In the rows, zero is written as 128.
Each path is a new rotation, seen through one point. The rows after it are directions, each followed by how far the rotation turns it, in deg/step (0 if it stays put).
Each turn is a multiple of 5 degrees from 10 to 175, or 0.
Each row of a path follows its step; steps can be skipped.
path 1
step 0: [122 140 129 126 140 119 124 130 120 126 128 131 120 123 143 127 142 134
 121 124 128 122 123 136 134 117 126 135 125 135 128 128 125 128 125 120
 119]
step 2: [130 113 132 133 124 133 118 126 127 120 135 137 141 125 122 136 122 131
 123 136 128 136 130 114 133 130 128 129 118 136 127 124 121 126 117 128
 129]
step 5: [142 115 128 135 125 131 136 136 141 122 132 121 127 123 126 124 127 133
 126 123 126 138 134 128 116 134 125 127 134 120 118 129 135 125 137 127
 118]
step 7: [117 145 135 139 132 131 132 123 126 129 113 116 129 127 125 126 118 124
 129 120 127 124 130 134 133 121 134 133 129 121 138 139 121 131 132 128
 132]
step 10: [123 126 132 131 124 118 125 123 133 132 122 141 135 115 130 135 134 126
 128 132 129 130 117 129 144 118 122 131 119 127 135 114 130 128 125 135
 133]
step 12: [125 118 119 124 126 135 124 132 115 132 136 130 124 130 126 123 126 135
 127 125 116 121 130 114 128 134 116 127 127 140 117 130 133 133 136 121
 124]
step 14: [139 133 131 128 130 121 134 127 137 138 130 122 137 122 141 133 116 132
 127 126 137 133 127 122 121 126 127 116 117 116 135 134 128 123 129 124
 134]
step 15: [124 128 136 124 147 129 136 143 120 123 122 118 125 132 130 124 125 129
 122 116 126 136 133 138 123 126 124 132 128 124 124 129 118 134 125 120
 124]
step 16: [125 134 122 125 131 131 117 143 132 125 131 118 128 135 124 129 133 132
 138 135 125 120 126 128 136 123 136 143 133 136 139 125 126 133 140 124
 134]
Directions:
[130 124 129 129 130 125 126 132 127 126 129 132 127 130 131 128 125 129
 126 126 126 124 132 128 126 132 130 127 127 128 124 127 126 129 127 128
 129]
115
[127 131 131 130 130 124 127 129 127 132 129 128 127 128 126 125 127 129
 126 122 133 127 127 128 128 126 126 124 131 129 129 129 128 129 126 129
 128]
100
[129 130 131 129 128 133 128 127 127 127 125 127 129 129 128 124 130 126
 125 128 127 129 128 130 125 130 130 130 130 126 127 127 127 129 122 130
 123]
175
[130 128 128 125 130 128 127 124 129 128 128 125 127 130 127 130 125 126
 131 122 127 125 125 131 129 128 128 132 126 133 127 129 128 129 127 126
 126]
90
[127 127 128 130 125 129 125 129 129 132 128 130 132 131 130 127 130 126
 130 125 126 132 128 126 127 132 123 127 126 128 126 130 130 126 126 125
 128]
40
[129 124 126 128 127 128 127 123 124 128 127 130 132 128 124 130 131 130
 126 126 127 127 125 129 126 129 129 125 128 129 126 125 129 130 130 131
 130]
45
path 2
step 0: [135 133 125 124 128 135 120 126 125 127 127 133 139 129 117 124 124 135
 116 132 133 115 129 127 127 132 132 133 141 134 131 125 136 134 131 132
 124]
step 1: [133 128 128 140 122 134 132 119 137 118 121 134 132 122 124 125 123 133
 140 124 121 140 125 131 129 138 127 125 130 128 127 118 124 125 127 131
 127]
step 2: [127 124 117 119 120 126 135 130 137 131 128 125 128 126 127 137 136 122
 130 121 126 119 126 123 129 128 136 119 138 115 135 129 122 133 136 129
 129]
step 3: [122 139 135 115 121 129 118 135 129 139 126 136 125 130 128 129 122 130
 127 125 123 131 137 132 122 142 130 136 134 128 126 127 128 124 124 131
 134]
step 7: [125 132 128 142 130 121 131 132 124 131 139 115 127 131 125 125 133 123
 132 125 121 119 134 129 138 135 127 128 122 132 128 128 132 132 127 118
 139]
step 9: [129 120 128 133 124 125 132 124 123 129 121 129 135 138 129 127 129 134
 143 138 126 119 120 132 126 136 121 125 118 132 122 125 128 120 128 137
 120]
step 11: [124 119 134 121 131 123 119 131 134 132 124 129 116 131 131 131 132 129
 127 120 140 129 126 135 117 137 129 136 122 125 126 130 139 128 133 123
 130]
step 13: [136 117 134 120 135 136 127 121 131 127 134 127 124 118 129 122 124 125
 129 130 134 130 133 121 132 117 122 122 123 126 125 122 122 116 126 119
 128]
step 15: [135 132 116 135 120 136 122 127 130 126 129 122 130 129 117 120 120 132
 120 124 133 125 135 135 136 130 122 133 126 132 127 133 131 131 124 127
 139]
Directions:
[128 133 131 129 127 129 129 127 130 131 127 125 128 130 127 127 129 130
 130 125 129 130 129 129 127 130 129 125 125 129 128 125 130 122 125 125
 128]
175
[132 129 128 131 130 127 130 127 127 128 128 127 132 127 128 128 128 133
 128 125 128 124 125 131 130 132 127 126 129 129 129 127 125 131 129 130
 128]
45
[125 126 129 128 134 131 127 130 125 127 130 128 128 131 123 125 128 130
 128 127 127 131 127 127 131 130 127 129 131 127 129 126 132 128 127 130
 124]
90
[127 127 126 129 124 127 127 125 125 126 125 129 129 125 127 126 129 130
 127 130 131 128 124 124 129 128 129 130 129 130 127 128 127 126 125 125
 123]
80
path 3
step 0: [120 140 137 121 128 116 127 128 116 129 135 124 123 124 130 123 129 125
 131 117 127 140 126 133 136 122 141 125 121 130 128 114 121 136 130 136
 129]
step 2: [122 127 134 136 131 132 139 122 138 126 124 126 128 123 124 125 118 135
 119 119 121 119 124 129 125 141 125 138 119 119 118 128 125 141 131 137
 125]
step 3: [121 127 135 140 135 127 129 133 121 138 137 139 131 133 117 131 121 124
 124 121 131 133 115 126 123 131 134 126 116 127 115 119 122 126 132 119
 131]
step 4: [124 126 131 139 123 113 132 125 123 128 127 127 124 137 136 131 130 122
 136 125 132 138 134 137 126 140 142 124 121 131 130 118 118 134 118 126
 121]
step 5: [118 123 127 122 126 131 136 128 122 119 129 120 118 131 142 126 132 136
 125 125 124 124 129 132 135 120 140 145 118 128 119 118 128 135 127 128
 128]
step 6: [138 129 135 136 130 120 134 126 128 129 128 115 122 123 117 121 117 137
 109 117 120 133 127 127 132 123 133 131 123 123 122 123 124 124 130 132
 130]
step 8: [122 126 137 134 127 133 127 138 122 120 125 141 121 130 127 130 129 125
 129 117 140 132 128 137 130 140 134 127 122 126 115 118 128 141 123 135
 129]
step 12: [131 127 141 139 136 120 119 137 119 129 129 130 126 131 128 121 125 133
 127 118 128 131 129 134 135 126 135 129 133 121 136 116 127 141 117 140
 127]
step 13: [118 134 136 134 132 123 133 136 126 127 117 130 114 125 132 133 128 136
 122 125 136 120 137 122 137 134 131 133 116 123 128 128 139 138 129 119
 131]
Directions:
[124 129 130 127 126 128 130 130 125 129 128 130 126 127 129 132 132 129
 128 129 129 126 131 131 130 126 128 129 128 128 132 125 129 125 125 132
 125]
90
[127 128 131 128 134 129 126 126 127 126 125 130 128 122 123 128 127 129
 128 127 127 128 131 129 128 129 126 129 131 126 129 127 131 130 129 128
 130]
65
[128 131 130 129 122 127 125 128 129 127 129 128 131 129 129 131 127 125
 126 130 126 129 130 126 125 129 127 133 130 129 128 126 131 128 129 130
 132]
0
[127 129 126 131 129 126 128 128 128 128 125 127 126 128 130 127 126 128
 132 128 129 130 132 125 126 131 127 129 124 133 131 131 130 126 126 126
 127]
120
[128 132 127 133 130 132 127 123 125 129 129 129 130 129 130 128 124 125
 126 128 130 129 126 131 128 128 125 127 128 128 128 127 128 124 128 130
 127]
90
path 4
step 2: [140 132 119 135 124 124 126 124 133 122 116 130 137 131 136 130 125 132
 130 136 137 121 115 132 123 126 129 129 131 130 119 116 126 137 127 118
 128]
step 5: [116 136 121 126 126 122 125 123 137 145 134 127 136 136 133 131 124 127
 134 119 134 125 126 115 135 128 131 132 126 137 117 127 127 129 132 120
 126]
step 6: [120 132 130 133 115 131 133 126 131 128 129 121 133 125 133 124 110 130
 124 120 124 140 125 124 129 133 122 129 142 134 119 135 127 125 137 127
 121]
step 7: [132 135 122 143 122 119 146 127 124 128 136 128 132 133 122 127 123 135
 117 126 125 131 131 131 124 133 132 131 133 121 116 133 122 125 121 128
 132]
step 10: [131 131 123 132 131 125 124 126 125 122 126 132 130 136 125 109 133 128
 122 124 130 138 129 118 141 133 126 122 122 125 125 119 123 135 118 121
 117]
step 11: [123 124 127 128 127 140 126 131 137 132 137 128 139 129 126 122 125 133
 128 118 133 113 127 119 136 137 131 130 122 119 123 123 126 131 129 121
 114]
step 12: [131 128 135 135 122 135 131 129 137 123 130 132 132 121 137 128 121 130
 132 119 122 127 126 120 130 135 127 135 131 137 130 136 105 127 131 120
 123]
step 13: [137 140 117 138 128 122 135 130 123 118 126 118 140 127 137 139 121 127
 126 125 128 125 124 124 132 129 124 130 124 129 120 132 116 127 117 131
 128]
step 14: [131 135 127 125 126 128 139 132 121 122 129 138 128 127 132 125 121 126
 132 121 127 116 110 124 128 129 125 129 129 124 114 126 131 130 126 146
 128]
Directions:
[128 126 128 127 127 127 129 130 128 132 131 133 127 125 124 129 127 126
 132 128 128 125 129 130 130 128 131 131 126 127 131 130 126 129 130 124
 130]
100
[129 124 124 128 130 128 126 122 131 127 131 126 128 127 129 127 128 127
 127 127 126 129 125 129 127 129 129 130 129 125 127 132 127 123 129 126
 126]
65
[128 127 128 125 129 132 129 127 130 124 129 125 128 130 133 129 127 127
 132 128 128 124 126 128 130 126 128 128 128 129 129 126 123 130 124 126
 127]
40
[127 125 130 125 126 124 128 128 126 129 128 129 126 131 128 127 128 124
 127 128 132 128 128 124 131 126 130 126 128 128 129 129 129 126 128 128
 122]
65
path 5
step 0: [122 127 128 125 135 129 137 133 115 139 128 134 122 130 137 138 134 135
 127 137 139 130 137 121 127 125 135 129 129 125 129 120 123 125 124 130
 135]
step 1: [130 131 132 132 132 128 128 143 125 137 130 128 129 128 132 142 130 126
 125 129 136 134 137 122 126 129 123 141 127 117 129 126 123 120 116 126
 134]
step 5: [138 132 128 131 124 125 121 137 118 136 129 134 122 126 123 139 122 140
 125 126 139 134 133 123 131 132 135 132 130 129 131 130 119 129 118 119
 125]
step 6: [135 134 122 126 121 127 121 129 122 132 132 140 132 127 119 145 135 129
 124 121 138 130 124 115 131 133 126 130 127 126 124 130 132 124 124 121
 134]
step 7: [119 123 121 119 129 132 133 122 121 135 134 136 136 130 125 139 132 137
 122 134 138 133 131 113 127 134 132 124 123 130 123 128 131 124 128 123
 132]
step 12: [125 126 122 130 128 118 132 133 121 136 126 125 125 126 121 136 120 135
 125 136 146 133 136 130 130 133 137 127 125 124 134 128 126 138 128 121
 136]
step 13: [135 132 123 134 123 123 126 138 126 130 122 133 117 127 126 141 135 134
 128 123 141 133 131 127 126 127 138 126 128 124 135 127 134 125 119 122
 140]
step 15: [122 127 122 120 135 130 134 136 125 127 129 135 135 136 122 142 136 129
 129 129 141 126 135 116 128 125 118 130 122 124 128 136 136 127 134 126
 134]
step 16: [123 121 124 130 135 131 130 132 123 136 123 126 123 143 127 137 125 134
 131 142 141 131 143 118 126 126 133 129 126 121 127 128 126 126 131 132
 128]
Directions:
[130 127 129 130 123 126 126 124 129 129 127 128 127 132 126 130 127 125
 130 127 127 129 133 130 129 127 130 129 126 125 129 127 129 127 124 125
 125]
95
[127 131 132 128 127 127 129 128 127 126 128 128 130 131 129 126 127 131
 127 136 131 129 129 129 129 123 129 127 127 127 128 125 127 130 130 127
 130]
90
[126 129 128 124 130 132 126 126 125 127 124 132 131 130 127 131 132 132
 130 128 127 127 129 129 128 127 129 128 130 126 127 128 129 124 128 128
 125]
45
[127 128 128 128 130 128 129 128 128 125 125 125 124 129 129 130 130 126
 132 128 131 126 133 133 127 128 127 126 126 128 130 131 129 128 130 131
 132]
20
[127 133 127 128 126 123 129 130 129 129 129 126 131 125 126 130 127 129
 131 129 125 127 128 130 126 127 127 132 128 125 125 131 129 127 131 127
 128]
160
[123 128 130 125 126 127 132 128 127 129 129 130 127 127 130 127 129 123
 132 128 129 124 128 126 129 129 128 126 130 130 127 128 129 128 128 122
 125]
95
[127 125 129 131 131 127 127 132 131 123 128 126 128 132 127 125 128 130
 130 129 127 126 130 124 129 127 127 128 129 128 125 132 128 128 127 128
 125]
55
path 6
step 0: [129 123 131 123 135 131 135 116 133 129 129 130 132 131 125 132 121 135
 137 127 120 129 121 132 129 120 135 116 123 128 127 122 119 120 118 124
 123]
step 2: [126 133 121 138 135 123 123 135 119 124 125 129 133 136 131 122 123 135
 126 136 134 129 127 127 137 131 131 127 123 128 142 134 140 127 122 125
 130]
step 6: [133 120 124 122 121 132 122 119 132 130 128 126 131 135 130 120 135 132
 122 131 123 127 131 135 132 136 134 123 136 135 116 125 134 115 126 122
 130]
step 7: [131 117 130 125 127 132 126 113 125 126 129 128 133 131 122 138 121 122
 129 128 125 127 130 134 137 125 116 135 130 125 118 125 130 130 141 130
 130]
step 8: [125 123 134 128 139 140 123 122 129 127 126 131 126 135 123 131 126 113
 119 133 124 128 118 125 130 127 128 127 114 127 139 127 134 130 126 131
 122]
step 11: [129 125 133 134 128 130 134 126 126 129 124 134 122 120 135 130 123 134
 142 133 120 129 134 132 126 121 133 129 135 116 136 140 123 136 121 134
 132]
step 12: [127 128 128 128 137 124 135 128 137 124 118 132 122 117 132 122 138 126
 130 130 134 131 125 131 118 126 139 122 133 121 127 126 134 115 130 127
 134]
step 14: [128 138 130 129 117 138 128 130 124 132 133 124 134 134 133 126 129 118
 123 129 126 134 134 127 135 124 130 125 132 134 133 128 140 121 135 142
 129]
step 16: [127 125 129 126 122 132 130 132 123 137 127 127 135 130 120 140 139 122
 127 130 130 130 121 122 120 135 128 135 118 124 121 115 119 128 124 124
 124]
Directions:
[127 128 124 124 129 128 125 128 130 130 127 128 128 132 128 129 130 129
 128 128 134 129 130 126 125 131 130 129 128 127 130 131 127 127 129 128
 123]
95
[125 128 126 129 128 126 124 130 125 128 129 126 130 124 125 129 129 127
 130 130 129 127 126 133 129 129 126 129 126 125 126 128 128 129 131 129
 125]
125
[126 130 130 130 133 132 129 125 130 127 128 126 129 129 128 128 129 127
 131 129 130 128 125 126 123 125 129 130 128 126 124 126 128 131 128 127
 127]
90
[131 127 127 130 131 126 127 124 129 128 125 128 125 131 129 130 130 130
 130 128 130 126 124 129 132 128 127 129 129 127 130 126 133 126 131 129
 131]
65
[124 132 124 124 130 129 130 128 126 128 127 130 126 129 127 129 130 125
 130 127 127 124 128 130 129 128 128 127 128 129 126 131 130 126 123 124
 130]
115
